One turn moves every row onto another: examples first, then more rows asked:
k679: [-20 -29 -30 -21  -1  -1 -16  10   5 -18  -9  46 -12  -7]
k69: [ -1 -25 -30 -22  -9 -27 -26   1  13 -13   5  40 -18 -17]
k363: [-20  -8 -41 -25  -5 -32 -17  10  10 -15  12  23 -32 -29]
k70: [ 24  40 -20  26  -1 -12  -8  -5 -26  11  -7  40 -13 -11]
k940: [ 17  -9 -40 -15 -49 -26  15  19  28  10   6  14   9  -7]
k335: [-17  -3 -49 -12 -35   4  34  34  16   2  -6   9   6   0]
k637: [ 19  47 -25  25   1 -14  -4   0 -28  11  -3  32 -20 -16]
k645: [ -3  19   4   7  -4 -24  -6   1  24   1   1  22  40  -7]
k377: [-23  22   0   8   4  -5   7   9  17  -3  -7  19  40  -3]
k883: [ -5  27  16  -6  -1 -32   8  -2  21   0   8   0 -23 -24]
k418: [  6 -19 -37 -11 -42   0  22  24  22   4 -10  25  19   6]
k67: [ 17  39 -21  27   2  -1  -3  -1 -30  10 -13  41 -11  -6]
k77: [  5  21 -49  15 -23 -25  30  -9 -17  23   3  12 -31 -19]
k712: [  9  13 -54 -26  -8  36  -9  25   8  -1   1  24 -14 -13]
k68: [-12  34  -5   4  -4 -36  -2   4  23   1  11   5  26 -20]
k991: [-37 -11 -42 -22   3  -6  -6  17   2 -22  -2  28 -26 -17]
k640: [-11  13 -46  19 -14   3  40  -2 -24  17 -13  21 -20  -6]
k854: [ 27   3 -47 -26 -14  29 -18  17  14   1   1  33  -6 -11]
k612: [ 12  -6 -34  22 -21   3  28 -13 -18  21 -18  40  -6   7]
k739: [ 10  47 -25  26   4  -3   1   3 -32   9  -9  33 -16 -10]
k742: [ 13  22 -58 -30 -12  19 -11  22  12   0  12  14 -23 -25]
k276: [ -7   6 -52 -16 -42 -21  27  29  22   5   9  -1  -2 -15]
k525: [-12   5  26  -1   7   6  13   1  13  -4 -17  22   0   0]
k530: [-29  26  13  -2  11  -3  21   9  11  -6  -7   3 -19 -13]
k533: [ 31  12 -51 -29 -18  13 -21  15  18   4  13  23 -15 -23]
k667: [ 12   5  29  -1  -3 -22  -2 -10  25   2  -3  21  -5  -9]
k661: [ 28   2 -36  18 -29 -28  18 -21 -11  26  -1  32 -16  -8]
k793: [-32  38  -8   6   4 -17  10  14  17  -2   3   3  28 -15]

k645 -> k377
k533 -> k854
k77 -> k661
Now find these:
k276 -> k940
k69 -> k679
k525 -> k530
k67 -> k739

One turn moves every row onto another: examples first, then more rows asked:
k176: [-47 -17  -8  14  -6  -6 -27   3  -9   3 -47   9  -9 -12   2  13  -1  12
  14   7   6   9  22  16 -11 -14  14  16   7  17]
k270: [  1 -33  13 -20   9  31 -10  26 -16 -11   0 -23  10 -19  21 -11  27  48
  19 -13  -4   7  10  15  -9  -2 -44 -23   8 -27]
k805: [-10  -8  -2 -36   2  17  37   0   4  15  -1 -23  16  17  19  59  31  -2
  11 -12  -1  32   8 -11  36  26   1  29   6   0]
k167: [-23  -3  -1 -45  -2  19   8 -12  24  24   7 -30  16  21  36  27  35  -4
  14 -19   9   8   4   4  46  22 -17  41  16  -1]
k888: [ -8  -2   4 -45   0  12  17 -10  13  23  -1 -21  18  21  37  45  35  -2
  21 -18   7  13   3   0  46  31 -17  28   4  -1]
k583: [-41  -8  -7  20  -2 -14 -16   4 -11  -2 -51  13  -8  -5   1  23   1  12
  14   2   0  11  28  17  -9 -10  13   9   4  15]
k457: [ 25   8  35  22  13   8  -5  -1  -5  11  13   3 -11  36  -7 -20   3   4
   5  -5  -7  -8  31   9  -2  12 -11   3 -12  29]
k90: [ 20 -38  20 -10   8   9  21   3  -4   6  13 -15 -15  12  25  -7   3 -12
 -29   5 -25  12  20   3  25  31   4  36  33   3]
k560: [-42  -4 -10  20  -2 -14 -26   2   1  -5 -40  13 -15  -1   1  23   2   7
  18   0   1   2  34  18  -5 -15  14  15  -2  14]
k717: [ -6 -21   2 -20   7  28 -20  14   5 -14  14 -31   4  -9  17 -31  26  44
  24 -16  -2 -13  18  29  -1  -5 -48  -3   8 -25]
k668: [ -3 -16 -17   2  11   4  15  22  24  -2  14 -27   0  16  -2  10  30  -6
  49 -41  -5  19  17  -2 -45  -3 -11   5 -21  21]
k246: [-31 -19  -6   2   0  11 -42   9 -10 -10 -19  -1  -1 -20   5 -29  15  41
  11 -11   5  -9  26  30  -7 -23 -14   0  -1  -1]
k412: [ 31 -32  19 -11  13   0  19   5 -13   8  12  -5 -23  14  23  11   7  -6
 -22   9 -17  14  18  -2  28  42   6  32  19   3]
k264: [-18 -44  -9   2  11  20  10  25  14   4   5 -38   6  -3   6 -11  23  -3
  31 -38 -12  29   4 -10 -50 -12 -10  13  -4  25]
k953: [-16 -25 -17   3  13  15   4  19  32   4  18 -38  -1   5   1 -10  30  -7
  42 -39  -7  11  10  -2 -47  -6 -13  23  -9  26]
k923: [ -4   2 -10   5   2  -9 -20  14 -19  -9 -32  15   8  -9  -6   6  25  40
  27 -11   8  -2  28  31  -7  -4 -11 -25 -14   1]
k950: [-15   1 -10 -32   1  16  25 -13  26   9  12 -29  11  24  18  46  31  -9
  15 -11   1  13  15   1  39  21  -4  48   8   1]
k41: [-47  -9 -12  18  -2  -8 -31  -2   2  -2 -37  12 -16  -9  -1  12   5  12
  18   2   2   0  25  18  -4 -17  13  22   3  17]
k559: [  9   3  -3 -15   9  14  -8  13   7 -20  12 -22   2   5  10  -7  31  41
  39 -20   2 -16  27  35   1   2 -49 -14  -2 -27]
k514: [-15 -18   9 -50   0  22  15  -1   2  24  -4 -21  18   9  42  43  31  -1
   9 -17   3  30   1  -7  46  20 -14  25  11  -2]
k111: [ 30 -24   4 -13   9  -7  15  -1  -3   9  14  -6 -22  18  14  13  14 -10
  -8  12 -13   4  21   4  22  53   3  38  27   5]
k134: [ 26  -2  39  20   5  13  10   7 -25  15 -10  -5   2  33  -9 -14  -3   6
  -2  -1  -5  13  23   4 -14  16  -6 -18   6  24]
k400: [-18 -23  -3  -4   0   9 -28  20 -28  -4 -28   8   4 -25   3  -4  15  48
  12  -7   7  10  19  20 -11 -17  -7 -21  -6  -1]
k216: [-26 -31   0 -41   0  29  24   3  -2  20  -1 -30  17   2  28  38  25  -1
   0  -5  -6  34  -3 -19  31  17  -1  38  19  -1]
k308: [-27 -20  10 -47  -1  29   7  -6  11  25   2 -30  20  12  43  23  29  -2
   3 -18   3  19  -2  -5  43  15 -13  37  15  -4]
k461: [ 21 -13   3 -19  10  15   2  23 -14 -15  -3 -13   8  -3  15  10  32  46
  32 -14   1   5  21  23  -5   6 -43 -32  -4 -24]
k122: [ 16 -22  29   9   7  20 -11   3 -28  25  -3 -13   0  16  -5 -31 -11   9
  -3  13   1  11   7  -8 -22  23 -11  -4  21  35]
k997: [ 12 -12  30  12  16  17 -28  -7  -4  21  21  -8 -13  20  -6 -39  -2  10
   5  10  -2 -10  11  -3 -12  16  -7  17   2  35]
k163: [ 22 -22   3 -10   1  -2  17  -3   3   5  11 -18 -17  20  17  -7   4 -14
 -20  10 -13   1  24   9  23  47   2  42  44   5]
k632: [ -3 -32  -6   2  13  11  19  34   8   1   6 -27   5   4   4  16  29  -1
  37 -36  -9  35  12 -12 -49  -7  -7  -3 -20  23]
k87: [-18   6 -18   8  -1  -2 -30   2  -1 -13 -16   3   5  -3  -8 -17  23  38
  27 -15  10 -20  31  40  -7 -12 -17  -5  -6  -2]
k485: [-33 -18  -8 -38  -1  30  13 -14  21  16  12 -39   9  10  22  23  29  -7
   4  -9  -3  14   2 -10  36  14  -4  59  20   3]

k668 -> k953
k997 -> k122
Now find these:
k216 -> k805
k560 -> k41
k400 -> k923
k717 -> k270
k163 -> k90
k888 -> k167

One turn moves every row onto another: examples first, then more rows asked:
k506: [ 52  18   7   0  15  11  10  15  -7 -13  -2   3 -20 -15 -30 -30   8 -21
 -31  -5   2  22 -34  64   2  18  43  14   6 -30 -13  21  -3  27  30  31
  -1 -15  -1  -1  -7 -12  13  11  -9  41  24 -20  45 -31 -11  -8 -17  27
 -27  -1  16  12 -21  -7  -6   5  39 -31  -3   9  42 -71  28  10  20  18
  -7  -5 -25   7  10 -23]
k672: [  0  12  15  -4  33   9 -12   2   5  -4   3  11  -9 -15 -30 -33  21  -7
  11  -9   4  47 -78  54   3  37  10  50  27  -5  -6  -3  -3   5  37  14
  17 -33 -10  29   4  -3  -6  -2  -6  26  14   9  -1 -41 -23 -34  -7 -43
   2 -19  40   8 -12   8 -14 -16   5   6   4  17  35 -54 -10   1  25  19
  38   3  -3 -48   6  -5]
k144: [-54   3  -5 -12  12 -17  -2  21   2   5 -24 -24 -15  17  -4  18 -23  19
 -20 -21  15 -59  13  29   5  39 -33 -19  11 -33  35 -48  16   5  23  35
  23  -7 -20  -6  11  -6 -24  54   3  25  14  17 -10 -45 -51 -13 -34  12
   4 -19  23 -16  13  23   4  -9  14 -21  22  14  35  -9  10  20  38  -4
 -20 -28   4 -17 -12  -1]
k708: [-59  10 -14 -15   9 -21 -13  25  18   5 -26 -26  -6  23   1  24 -21  18
 -10 -16  18 -69   1  26  -1  51 -29  -6   9 -11  44 -32  16   3  27  38
  19  -6  -6   1   0 -16 -24  47 -10  10   6   7 -12 -35 -57  -5 -24   9
 -12 -20  20  -9  -2  17  -2  -6  13 -37   4   2  23  -1   9  28  32  -1
 -13 -36  12 -24  -4  12]
k542: [-45   2  -8 -19  13 -23 -16  20   7   7 -25 -22  -3  21  -6  30 -27  24
 -11 -24  19 -72   3  33   0  44 -31  -5   9 -26  41 -35   4  -2  29  38
  11 -10   1   5   7 -12 -16  50  -5   9  14   9 -13 -34 -66 -19 -25  13
 -13 -15  23 -16  -7  16  -2  -3   6 -41   0  12  25   1  18  27  30  -8
  -7 -41  11 -23  -1   8]
k135: [ 45  20   5   1  14  13   9  16  -5 -12  -3   0 -22 -15 -26 -33  11 -24
 -29  -4   3  23 -35  62  -2  18  44  14   7 -24 -13  24   2  28  33  30
  -1 -14  -2   1 -10 -16  10  12 -12  39  21 -21  46 -31  -9  -3 -14  27
 -28  -3  14  15 -22  -7  -7   5  41 -32  -4   3  41 -72  29  12  18  20
  -9  -8 -24   6  11 -23]
k13: [ -1  22  18  14  -3  -6 -13 -28  -2 -35  15  -8   3  10 -19 -27   3  12
  14 -33  -2  -1 -15  35   7  13  39  18  12 -24   7  61   9  26  14  12
  32  -6  33  25   8 -14  24   5   3  23  -5 -29  17   5 -14  -6   5 -13
 -23 -13  46   5   1 -15  -2 -50   7 -26  16   8  51 -32  28  17  29  45
  10  22  -9 -27  39 -14]
k329: [-51  -2  -4 -18  14 -21  -7  17  -9   9 -17 -26 -12  13  -4  25 -28  18
 -20 -19  18 -59   6  31  -1  36 -35 -15   9 -41  36 -45  11  -1  33  36
  15  -6 -14   5  16  -8 -20  57   2  19  16  16  -5 -43 -58 -24 -30  18
  -1 -14  22 -18   5  19   0  -4   3 -27  17  12  33  -6  22  19  32  -7
 -17 -40   4 -19  -6  -5]
k129: [  3  19  22  12  -1  -5 -14 -31  -8 -35  16  -7   5   7 -21 -24   1  14
  11 -34  -2  -3 -15  38   7  10  38  19  14 -30   7  62   5  23  15  12
  28  -9  36  28  10 -14  27   5   6  22  -1 -29  17   7 -18 -12   4 -12
 -24 -10  46   1   0 -16  -3 -49   5 -27  12  12  50 -31  32  17  29  44
  11  19  -9 -28  43 -14]
k700: [  6   8  16  -6  33   7 -15  -3  -2  -4   6  11  -7 -14 -31 -30  19  -6
  10  -7   6  47 -78  55   2  34   9  51  26 -11  -8  -3 -10   3  41  13
  11 -34  -5  34   6  -3  -4   1  -4  24  15  10   2 -39 -30 -41  -5 -41
  -1 -14  42   4 -18   6 -16 -14  -2   3   3  20  35 -52  -5   0  22  16
  40  -4  -3 -47  10  -8]
k58: [-65   6  -7 -12   8 -20  -3  20  -1   9 -16 -30 -16  15   3  19 -23  12
 -15 -11  20 -55   6  22  -6  46 -32 -13   9 -25  39 -38  20   2  35  36
  19  -3 -18   2  11 -12 -27  54  -5  18  10  17  -6 -44 -51 -11 -29  13
  -3 -18  20 -10   5  20   1  -5   6 -25  21   3  31  -8  17  22  33   0
 -23 -40   6 -19  -9  -2]
k310: [-43   6 -10 -17  14 -19 -12  26  17   2 -32 -19  -4  24  -8  26 -23  26
 -13 -31  12 -75  10  34   8  44 -30 -11  11 -21  41 -41   7   1  17  38
  21 -10  -9  -7   3  -7 -20  47  -2  15  12   8 -18 -37 -59  -9 -30   9
  -5 -20  22 -15   4  18  -2  -9  20 -35   3  15  29  -2   6  27  35  -5
  -6 -25  11 -22  -7  14]
k808: [  5  20  21  12  -2  -5 -11 -30  -3 -37  12  -6   4  11 -23 -27   3  15
  11 -37  -5  -3 -11  38  10  10  38  16  15 -30   5  58   5  26  10  13
  32  -8  35  23   9 -12  26   6   7  26  -2 -29  14   7 -17  -8   4 -12
 -21 -11  47   2   6 -15  -1 -52   8 -23  13  12  51 -31  27  17  30  44
  12  26  -9 -25  40 -12]
k59: [ 49  20   4   2  15  12  10  16  -4 -14  -6   2 -23 -14 -28 -33  11 -22
 -28  -7   1  21 -33  63   2  18  45  11   7 -25 -13  22   0  29  27  32
   3 -15  -4  -3 -12 -13  10  10  -8  43  22 -22  44 -31  -8  -4 -17  25
 -26  -3  15  14 -19  -5  -6   4  44 -30  -3   7  44 -72  25  12  19  18
 -10   0 -26   6   9 -21]
k190: [ 10   8  18  -5  35   8 -14   2   3  -7   2  14  -7 -15 -36 -32  19  -3
   9 -15   2  46 -74  58   5  33   8  47  29 -13  -8  -9 -12   6  31  12
  16 -34 -10  26   6  -1  -4  -1   1  28  17  10  -2 -40 -29 -39  -9 -41
   3 -18  41   4 -10   8 -14 -19   4   4   1  25  38 -54 -11   0  25  14
  41   7  -5 -45   6  -5]

k506 -> k135
k542 -> k708
k329 -> k58
Now find these:
k700 -> k672
k13 -> k808

